Where one turn sends some rows of the set: a few examples, then the rows asked
Somuf: [ 1.95  0.65  0.36 -0.68  3.10 -1.64 -0.30 -0.84  0.81  2.62  0.15  1.13
 -0.85  2.16  1.38 -3.60  0.80]
Lem: [ 1.07 -0.82  1.95 -1.80  2.63 -2.61 -1.39  0.25  2.15  1.97 -1.60  1.02
 -1.72 -0.50 -0.32 -1.23  1.82]
bar: [-1.19  0.67  0.65 -0.20 -0.58  0.74  1.09  0.52  3.93  1.96 -0.80  0.19
 -1.67 -1.88  1.66  0.47  0.06]
keka: [-1.05 -0.45 -0.42 -1.49  0.80 -0.02  2.07 -1.20  2.14  0.04 -0.08  1.95
  1.75 -1.43 -2.22  0.82 -3.23]
mol: [-1.33 -0.32 -2.15 -0.79  0.55 -2.01  2.87  0.89  1.44 -1.81  2.28  0.31
 -0.06 -1.31 -1.25  0.73  1.73]
rol: [ 1.74  1.48  0.96  0.35  0.11  2.74 -1.00  1.24  0.74  2.52 -0.90  1.15
  0.84  0.91 -2.86 -2.26 -0.80]
Muv: [-0.53 -2.58  0.91  1.31 -1.85 -1.16 -1.73 -0.49 -1.08 -2.07 -1.87  1.59
  0.80  2.64  0.38 -0.19  0.74]
Lal: [-1.24 -1.19  0.15 -0.12 -2.06 -1.97 -2.87 -0.07 -0.11 -2.03  0.46 -0.87
 -0.87 -1.67 -1.40  0.99 -0.47]
fipu: [ 1.48 -1.43  1.18 -0.99 -1.85  0.85  0.40 -1.48  0.26 -3.20 -2.94  1.12
  0.61  1.37  0.37  0.75  0.30]
far: [-1.49 -0.27  0.17 -2.02  0.80 -1.86 -0.05  0.23 -0.55 -1.64  0.60 -1.54
 -2.62  0.82  0.10 -3.25 -2.59]
zunur: [-0.02 -0.29 -0.70 -0.36  4.01 -2.50  0.04 -0.14  0.17 -1.68  1.77  0.39
 -1.40 -0.09  0.00 -0.39  3.18]
kilu: [ 2.06  0.97  0.00 -1.66 -1.42 -2.48  0.17 -1.26  1.29 -1.68 -0.38 -0.92
  0.16 -2.67 -2.22  0.50 -0.30]
vigit: [ 1.83 -0.76 -1.16 -0.63  1.95 -2.12 -0.52  0.81  2.68  0.47 -1.33  1.35
 -0.39 -2.11  0.90 -3.79  0.33]
Perib: [ 0.63 -0.75  2.14  0.17  3.28  1.20 -0.98  0.66  0.65  1.94 -0.81 -0.38
 -1.54  0.91 -2.12 -1.49 -2.90]
Bif: [-0.49 -0.85 -0.55  2.32 -0.90 -1.36 -1.53  0.73  0.18 -2.47 -1.99  0.48
 -0.43  1.17  2.43 -0.99 -2.02]
zago: [-0.38  2.00 -0.92 -1.37  0.32  1.07  0.10  0.70 -1.56 -0.93  0.93  3.73
  2.30  1.13 -1.45 -1.08  2.03]
dez: [ 1.52  0.38  0.79 -1.71 -1.91  0.45  2.27 -1.06 -2.01  0.23  1.11  0.38
  1.15  2.84 -2.72 -1.14  0.09]
dopov: [-0.13 -2.17 -0.02 -1.32  2.14 -2.42 -0.96  2.10 -2.23  0.14  0.74  0.78
 -0.79  2.84 -0.72 -2.87 -0.22]
ziruk: [-1.54  0.67 -1.62  0.40  0.85 -1.88  1.55 -1.84  0.84 -1.34  1.76  0.88
  1.86 -1.67 -1.12  0.91 -1.99]
Zosu: [ 1.00  0.48 -0.06 -2.79 -0.87  2.25 -0.98  0.34  1.77 -0.07 -1.07  0.23
  0.23 -1.24  0.17  0.67  3.59]
dagur: [-0.04 -0.27 -1.11  2.38 -0.43  1.23  0.97  0.19  0.34 -1.57 -1.78 -1.36
  1.67  1.09  3.19  0.63 -0.37]
Bos: [-1.07 -0.95  0.61  0.81 -0.30  1.20  0.63 -1.02  1.83  1.05 -2.00  0.41
  0.66  2.88  3.34 -0.42  1.21]
Nur: [ 1.24  0.47  0.71  0.42 -0.14  0.59 -0.22 -1.54  2.04  1.65 -0.10 -0.63
  0.37 -0.61 -3.30 -0.69 -3.58]
tuvos: [-0.41  2.05  0.88  2.20 -2.00  1.46 -1.16  2.24 -1.94 -1.05  0.44 -0.96
 -1.03 -0.13 -0.01  0.33 -0.63]
Mupi: [-0.51 -0.54  1.31 -0.27 -0.27 -0.96 -0.99 -3.04 -1.73  1.31  1.00 -1.32
  0.76  2.47 -1.53 -2.58  1.83]
kosur: [ 0.43 -0.60  1.39  0.32  5.20 -0.77 -2.04 -0.70 -0.90  0.17 -0.66  2.19
  0.07  0.40 -0.69 -0.85 -1.50]
laka: [-0.67 -1.57  1.18  1.35  0.59 -0.35  2.41  2.44 -0.10  2.55 -0.24  2.15
  0.70  1.15 -0.62 -2.31  2.48]
Megu: [ 1.91 -0.73 -0.86  0.88  1.41 -2.03  3.01  1.76  0.41 -0.81  0.07  0.10
 -0.39 -0.94 -0.37 -0.78 -3.71]
diba: [-0.79  0.96 -0.78 -0.51 -0.42 -0.39  2.84  2.40  1.91  0.46 -0.33 -2.52
 -0.03 -1.83 -0.37  0.61 -2.33]
sazi: [-1.85 -0.33  1.35  0.33  2.53 -3.11 -1.35  1.55 -1.01  0.78  0.55 -2.18
 -2.31  0.99  0.37 -0.97 -0.65]
salen: [-2.22 -1.17  0.60  1.76  1.74  0.81 -0.83  2.44 -0.03  1.36  0.03 -1.89
 -0.72 -0.20  2.00  0.91  1.36]
koz: [-1.12  1.69 -1.68 -1.10  0.41 -0.33  0.49  0.90 -1.27 -1.73  2.80 -0.04
  0.05  1.40 -0.87 -0.82  3.66]
nopiv: [ 0.06 -1.14 -0.21 -0.47  0.11  1.55  3.85  2.60 -1.33 -1.44 -0.44 -1.97
  0.96 -0.38 -1.40 -0.41 -1.30]
Bunuv: [-0.34 -1.36 -0.34 -2.31 -0.28  0.23 -0.38 -1.13  2.76 -1.65 -2.94  0.92
 -0.64  1.33  2.85 -0.68  0.33]
dani: [ 1.00 -0.77  3.73 -0.83  0.06 -0.07 -2.25 -1.54 -0.03 -0.34 -1.00  1.18
 -2.33 -0.17 -0.87  0.81  1.84]
porin: [ 3.82  1.38  0.05  0.16  0.05  0.06  1.88 -2.93  0.13 -1.42 -0.40 -1.05
  1.34 -1.78 -0.83 -0.93  1.31]
zomap: [-1.52 -0.33  0.39 -1.47  5.74 -0.47  0.24 -0.21 -0.52 -0.47  0.44  1.51
 -0.63  1.21  0.91 -0.35  0.24]
pap: [ 0.94  1.92  1.48  0.35 -1.53 -0.10 -1.50  0.19 -3.18  0.34  0.61 -1.44
  1.01  1.59 -2.37 -0.67  1.69]
voni: [-0.86  2.92 -0.73 -0.48  0.53  2.73 -0.58  0.10 -1.31  1.03  0.81  1.38
  2.69  1.88 -0.99 -1.54 -0.69]
zedo: [ 0.64  1.37  0.79 -1.02 -0.08  1.51  1.66  2.71  0.10  2.43 -0.70  0.28
  1.24  0.83 -0.49 -0.33  3.74]
kuf: [ 1.77  0.21 -2.03  1.08 -0.26  0.00  2.64  1.13 -0.46  2.00  0.95  0.31
  3.56  0.91 -0.59 -1.08  1.76]
Zeko: [ 2.35 -0.85 -1.52 -3.16  1.61 -1.87  1.69 -2.31  1.44 -1.04  0.34 -1.51
  0.29 -0.66 -0.38 -0.67 -1.39]

koz turns into Perib
Megu turns into kuf
Mupi turns into far
Now these:
ziruk turns into voni
Bunuv turns into fipu
Lem turns into kilu
salen turns into bar

Where one turn sends some rows of the set: a few examples, then the rows asked
roki: [ 1.73  1.89  0.44 -0.49  1.73 -2.23 -0.25  1.18  2.89 -6.05 -2.85 -2.22
  2.96  1.32  1.34 -4.38  4.52  0.46  1.76]
kapaf: [ 0.99  0.82 -0.28 -0.03 -0.22 -1.87 -0.13  1.03  2.28 -5.80 -2.68 -1.53
  4.07 -0.07  0.80 -4.83  5.22  0.60  1.69]
zatu: [ 4.35  0.25 -2.42 -1.70 -1.10 -2.76  0.58 -1.87  1.27 -2.85  0.47  3.37
  0.14 -0.37 -1.53 -2.89  3.49 -1.16  3.25]
funeb: [ 2.44  0.51  0.87 -0.25 -0.58 -3.01 -2.23 -2.44 -2.01 -0.28 -2.03 -0.69
  1.74 -0.30  4.43  0.37  2.92 -1.37  1.36]
Veba: [ 3.42  1.00 -1.86  1.94  0.47 -1.39  0.99  1.29  1.16 -2.61 -1.12  2.09
  3.25  0.53  0.02 -5.13  6.01 -1.98  2.70]
gopum: [ 2.33  1.61 -0.48 -4.12 -1.16 -1.08 -0.52 -2.86 -1.35 -0.39 -2.10 -2.39
  1.14  0.64  2.85 -0.44  2.60  0.33  2.31]
vob: [ 2.03  0.30  0.90 -1.52 -0.91 -1.68 -1.40 -2.09 -2.33 -0.42 -2.19 -1.45
  0.94 -0.37  4.16  0.28  2.61 -0.86  1.12]
sokug: [ 1.54  2.58 -0.97  0.42  1.25 -3.65  0.38  1.61  1.55 -4.00 -3.42 -1.08
  3.44 -1.11 -1.33 -3.93  4.32  0.26  1.60]
tomel: [ 2.24  1.20  0.65 -4.16 -1.12 -0.58 -1.52 -2.70 -1.16 -1.42 -2.20 -2.65
  0.61  1.52  2.81 -0.43  2.91  0.30  2.01]
fedu: [ 3.30  0.25 -0.80  1.87  0.18 -0.53  0.12  1.31  1.46 -3.78 -1.06  1.72
  3.05  1.42  0.47 -5.33  6.48 -1.86  2.46]
rep: [ 3.39  1.41 -1.64 -0.64  1.44  0.55  2.77  1.65  1.51 -3.04 -0.99  0.02
  1.51  1.89  1.32 -5.12  5.12 -1.28  2.79]
pero: [ 1.31  1.81  0.53  0.33  0.95 -2.73 -0.90  1.61  1.99 -5.63 -3.45 -1.56
  3.03  0.15 -1.00 -4.06  4.86  0.38  1.31]
kiped: [ 3.72  2.29 -0.44 -0.32  2.60 -0.08  1.68  2.21  1.33 -3.22 -1.84  0.00
  0.33  2.47 -0.51 -4.41  4.75 -1.59  2.20]
fizo: [ 4.83  0.47 -2.47 -2.38 -0.02 -2.37  1.20 -2.33  2.32 -3.43  1.11  2.52
  0.10  1.18  1.12 -3.06  3.16 -1.25  3.77]
Viras: [ 2.46  0.22  1.26 -0.28 -0.70 -2.67 -2.63 -2.41 -1.88 -0.79 -2.01 -0.90
  1.60  0.05  4.56  0.33  3.08 -1.37  1.27]
nalok: [ 2.58  0.44  1.55 -0.19 -0.33 -2.97 -2.87 -2.30 -1.98 -0.72 -2.23 -0.89
  1.26  0.17  3.99  0.54  2.99 -1.41  1.15]
nit: [ 4.51  0.43 -0.79 -1.44 -0.31 -2.84 -0.82 -1.38  1.31 -3.67 -0.18  3.15
 -1.00  0.62 -2.77 -2.32  3.46 -1.47  2.61]
lome: [ 1.66  1.82 -1.25 -0.66  1.07 -2.38  1.24  0.78  2.73 -5.04 -2.32 -1.96
  4.11  0.28  2.42 -4.76  4.40  0.61  2.38]
zusav: [ 3.01  1.35 -0.50 -0.24 -1.30 -4.32 -3.49 -3.67 -1.07 -0.26 -1.89  0.17
  3.59 -0.10  2.37 -0.31  3.85 -0.90  2.47]
gez: [ 2.94  0.84  1.20 -0.16 -1.25 -3.58 -4.83 -3.50 -0.72 -1.64 -2.07 -0.22
  2.90  1.23  2.27 -0.23  4.27 -1.01  1.98]
Faku: [ 2.78  0.49  0.13 -0.36 -1.78 -3.48 -3.93 -3.81 -0.73 -1.24 -1.60 -0.12
  3.63  0.60  3.25 -0.69  4.38 -0.82  2.43]
Gizef: [ 5.09  0.87 -0.30 -2.08  1.05 -2.47 -0.78 -1.68  2.39 -4.57  0.27  2.22
 -1.52  2.52 -0.58 -2.34  3.18 -1.52  2.89]
dol: [ 3.18  1.61  0.59  0.03 -0.63 -4.40 -4.35 -3.33 -1.04 -0.74 -2.32  0.02
  2.76  0.50  1.44  0.05  3.90 -1.09  2.07]
buf: [ 3.54  0.90 -0.05  2.08  1.00 -1.00 -0.65  1.77  1.35 -3.99 -1.62  1.67
  2.14  1.78 -0.85 -4.78  6.24 -2.07  2.08]
gimu: [ 2.09  3.17 -0.10 -0.06  2.80 -3.57  0.22  1.59  2.47 -4.75 -3.38 -1.96
  2.56  0.62 -0.20 -3.69  3.85  0.23  1.69]
sonil: [ 2.57  2.00  0.89 -3.86 -0.27 -1.21 -1.83 -2.39 -1.35 -1.05 -2.78 -2.59
 -0.07  1.45  1.56  0.13  2.60  0.09  1.74]
feka: [ 4.03 -0.99 -1.67 -1.95 -2.02 -1.53 -0.05 -2.22  1.71 -4.25  0.92  3.05
  0.40  0.57 -0.10 -3.40  4.15 -1.06  3.26]
Guf: [ 3.68  2.36 -1.76 -0.38  2.25 -0.36  2.78  2.00  1.23 -2.28 -1.47  0.26
  1.00  1.43  0.02 -4.63  4.55 -1.52  2.65]
lek: [ 2.18  0.65  1.30 -1.47 -0.41 -2.02 -1.77 -1.91 -2.43 -0.33 -2.51 -1.47
  0.35 -0.12  3.36  0.67  2.49 -1.01  0.91]
Mabu: [ 2.60  2.35 -0.26 -3.92 -0.31 -1.73 -0.77 -2.51 -1.58  0.01 -2.55 -2.28
  0.46  0.58  1.53  0.17  2.19  0.09  2.03]
lebo: [ 2.06  0.34  1.55 -1.47 -0.80 -1.64 -1.91 -1.91 -2.35 -0.80 -2.34 -1.64
  0.61 -0.01  3.83  0.46  2.66 -0.96  0.98]
mep: [ 3.71  1.56 -0.98  2.21  1.39 -1.84  0.29  1.77  1.02 -2.70 -1.71  1.99
  2.34  0.85 -1.40 -4.56  5.80 -2.21  2.22]
goter: [ 2.05  3.08 -1.81 -0.28  2.12 -3.61  1.69  1.15  2.31 -3.69 -2.77 -1.67
  3.65 -0.46  0.89 -4.20  3.79  0.36  2.32]
Bena: [ 4.15 -0.73 -0.16 -1.71 -1.25 -1.47 -1.36 -1.65  1.77 -5.08  0.23  2.84
 -0.66  1.45 -1.29 -2.88  4.16 -1.34  2.68]
Renud: [ 5.20  1.50 -1.92 -2.07  1.14 -3.23  0.60 -1.84  2.02 -2.98  0.40  2.60
 -0.99  1.22 -0.69 -2.40  2.70 -1.51  3.29]
Fal: [ 2.25  0.70  0.82 -1.45 -0.56 -2.12 -1.43 -1.94 -2.45 -0.04 -2.31 -1.39
  0.69 -0.53  3.60  0.54  2.43 -1.01  1.13]
nuvop: [ 1.23  1.63 -1.78  0.14  0.00 -2.82  1.17  0.98  1.86 -4.15 -2.66 -1.07
  4.53 -1.39  0.51 -4.72  4.67  0.55  2.13]
gis: [ 4.70 -0.18 -0.93 -2.47 -0.12 -1.51 -0.16 -2.21  2.68 -4.87  1.00  2.06
 -0.50  2.45  1.22 -3.14  3.61 -1.24  3.38]
Vido: [ 3.37  1.37 -0.35 -0.62  1.75  0.83  1.61  1.91  1.69 -4.02 -1.40 -0.17
  0.78  2.85  0.74 -4.94  5.27 -1.38  2.30]
migab: [ 2.56  0.75  1.10 -0.23 -0.20 -3.17 -2.53 -2.23 -2.15 -0.25 -2.27 -0.74
  1.40 -0.29  3.87  0.64  2.76 -1.42  1.19]

nuvop turns into goter
funeb turns into Fal
gez turns into tomel
Now these:
kiped turns into buf
Bena turns into gis

